The rows of X fall into several groups, which share some directions, and each row is roughly a mix of its group's hidden directions.
X (95 x 10):
[[-36  34 -23  24  38 -16  -3  27  19   7]
 [ 11  25   2  52 -35  20  19  20  14  22]
 [ 32 -21   0  -1 -54  29 -22 -10 -24  -7]
 [  3 -44 -14  -2  39  17   0   0 -33 -37]
 [-32  24 -22  -1  55 -22 -15  17  15  -6]
 [-13 -23  15  30  13   1 -15  30 -44 -37]
 [-37   7  25  21 -19  -3  38  26  33  19]
 [ 18 -29 -10 -21 -31  18  31 -20  32  33]
 [-17  51   1  27 -15 -19  21  10  36  20]
 [  0 -17   7  -3  37  21   2  -9 -23 -61]
 [  0 -35 -37  -3  20  35 -10  -8 -38 -24]
 [ 26  -3  21 -28 -45 -13 -34 -25 -21  13]
 [ 12  39   7  -6 -32 -26 -20  -1  39  33]
 [ 14  18  22 -16 -43 -31  -9 -26  14  38]
 [ 28  -8  30  10   7  30  30  -4  28 -45]
 [  4  31 -13  16 -17   3 -12  18  46  47]
 [ 25 -31  10 -12 -24   8   6 -35 -26 -46]
 [ 31 -43   3 -17  -4  28 -12 -15 -36 -30]
 [ 20  -4  12 -26 -58   6   7 -39   2 -16]
 [ 36  -5  11 -25 -41   0   7 -47   6  19]
 [  5 -25 -39 -24  14 -13 -38   2 -42 -13]
 [-18 -31  14   7  34  13  -7  13 -29 -50]
 [-37 -10  17  25  30 -16  51 -15  12   3]
 [-10 -14  -9 -35  37   9 -11 -33  -9 -46]
 [ 26 -40 -26 -25 -12  15 -26  17 -32 -23]
 [  1 -25 -24 -12  12  13 -57  11 -34 -18]
 [ -7 -12  40 -26  22 -25  40 -16 -12 -30]
 [-27  32 -12 -11  31 -50  14  -5  -3  27]
 [-25  -2  -4  -7  13 -46 -24 -46 -11  26]
 [-17 -53   4  -3   3  13 -23 -41 -31  -6]
 [ -8   6 -37  39   4  29 -41  28  -8  -6]
 [-36 -44  16 -13 -13 -28 -10  37 -20   5]
 [ 26  37  49 -12 -23   2  17   3  31  10]
 [ -5 -34  40 -12   1 -38   8 -11 -43  -9]
 [ -7  13  14   6 -42 -19 -23  21  22  49]
 [ 13   7   7  21 -20  62  14  24  19 -17]
 [  2 -41  31   7  16  13  30   1 -33 -36]
 [  6 -45  10 -15  26 -19   4 -12 -47 -26]
 [  0  -6 -50   6  22  42 -34  -8   7 -19]
 [-10 -15  52 -16 -31  17   8 -40  14  -1]
 [ 11  -6  48 -12 -12 -22  54  -4  14   4]
 [ -3  12  26  24  17   6  56  33   9 -22]
 [ 50 -15   1   6 -20   3 -36 -12 -22  37]
 [  4 -31  12   5  41  34  37   7  -9 -31]
 [ 12 -22 -22   8  40  34  29  18  -2 -38]
 [ 20  23  -9 -15 -51 -14 -14 -23  16  38]
 [-20  11 -18 -29  27 -57 -18  -6 -13  17]
 [ -2  -7 -21 -28  16 -49 -41  -7 -27  10]
 [ 10   4 -31   8 -18  25 -60  -8 -19 -20]
 [ 55  -1 -29 -15 -12  11 -44  -8   0 -11]
 [ 11  -8 -23  19  37  39  19  13  -5 -44]
 [-10 -22  21  -7  40 -13  37  -9 -23 -42]
 [  1  -7 -33 -19  60 -19  -9  -4 -22 -22]
 [ 12 -30   8   6  -6  54   4 -25 -14 -39]
 [  2 -11 -46 -19   2   1 -50  21 -18 -23]
 [ 10  19  16  -5 -15 -27  46  -4  34  38]
 [ 19 -29 -30 -18  21  26 -26  -3 -23 -42]
 [-31  31  -3 -25  27 -29 -26 -28  28  -8]
 [ 23   8  13 -36 -24  27 -38 -30   7 -27]
 [ -9 -34   1 -41  47 -14 -21  -9 -20 -12]
 [ 31 -30  26  -6 -16  30  19 -16  -7 -45]
 [ -3 -15  24  21  20  15  60 -27   4 -15]
 [ -1 -53  -6 -17  13  23  -6   4 -43 -27]
 [ 21  11   4 -22 -56   1 -28 -20  11  30]
 [-11  19  15  -7 -21 -40  14  11  15  56]
 [ 11 -16  43  -7 -57  -4  -1  15   3  28]
 [  6 -35 -20  -9  -8  36 -44   8 -23 -29]
 [  4  28  14 -10 -48  -7 -35  39   5  18]
 [ -2 -29  22  12  23  19  17  31 -33 -43]
 [  6   5  33 -18 -51 -23  -2 -19  12  36]
 [-22  25  -5  17  34  23 -35  45   5  10]
 [ 31   0   6  16 -51  26 -36   5   9  21]
 [-19  23 -23  13  16 -29  22  17  17  52]
 [ 52   0   6 -35  25 -20  31 -14  14  -8]
 [ 29 -45   9 -15   1  24   2   7 -37 -36]
 [ 33 -30  -3 -10 -10  45   7  30 -12 -34]
 [  5   8  28 -20 -47 -35  20  14  17  29]
 [ -5  40  16 -10 -18 -50   4  -6  16  36]
 [-14 -18  27  23  36  -7  42  28 -18 -22]
 [ -2  19 -40 -10  18  -8 -43  39  21 -14]
 [ -4 -39 -12 -30  38   9   4   4 -26 -41]
 [-37   1   3  34  47   6  14  29  -9 -24]
 [-11  -3 -43 -15  47  20 -17 -23  -5 -29]
 [ 21  -9  -1 -15  31  34 -10  29  37 -36]
 [  8  -4  47  -9  -1 -47  33 -10 -26  -4]
 [ -9   1  34  32  31   9  29  46   9  -9]
 [-33  38  15  16  -5   4 -32  -5  46  14]
 [ 41 -20   9 -32 -27  -7   4 -49 -12   5]
 [ 20 -43 -19 -12   0  33 -31  10 -29 -28]
 [  5  22  10  16 -17   3  18  33  32  54]
 [ 18   0  40  16 -49  17  12   5  20  32]
 [  6  10   7 -10 -45 -39  11 -12  14  47]
 [ 16   2  41 -26 -54  -5  -4  -3  13  27]
 [ 27  24  22  15 -45  23   7 -27  33   4]
 [ 11 -22  45  10 -31  38  11 -27 -17 -14]]

Here is one row of each group, with its name. Which group are the others in?
[ 28  42 -16 -18 -34  -7 -23 -11  25  28]	D
[-26  20   2   3   8 -33  11  25  21  55]	E
[ 42 -14 -23  14 -38  34 -30   9 -15  -7]	H

[-12  -3  27 -33 -19  12 -42 -38  26 -14]	H
[ 13  20 -21   4 -38  16 -33   3  34  39]	E
[-10  20  31  21  11 -19  48  15  22  33]	H
[ 42 -20 -15   4 -34  39 -33  10  -9 -12]	H
[-29  -5  25  29  27   7  19  44 -16 -28]	D
[ 15  15  48 -11 -31 -37  31  14  -5   7]	D
[  2  27  15 -10 -27 -35  19  -1  24  50]	E
[-20 -16  14 -30 -11 -43 -28   5 -17  40]	H
[  1 -34 -15  19  20  35 -11   7 -27 -47]	E
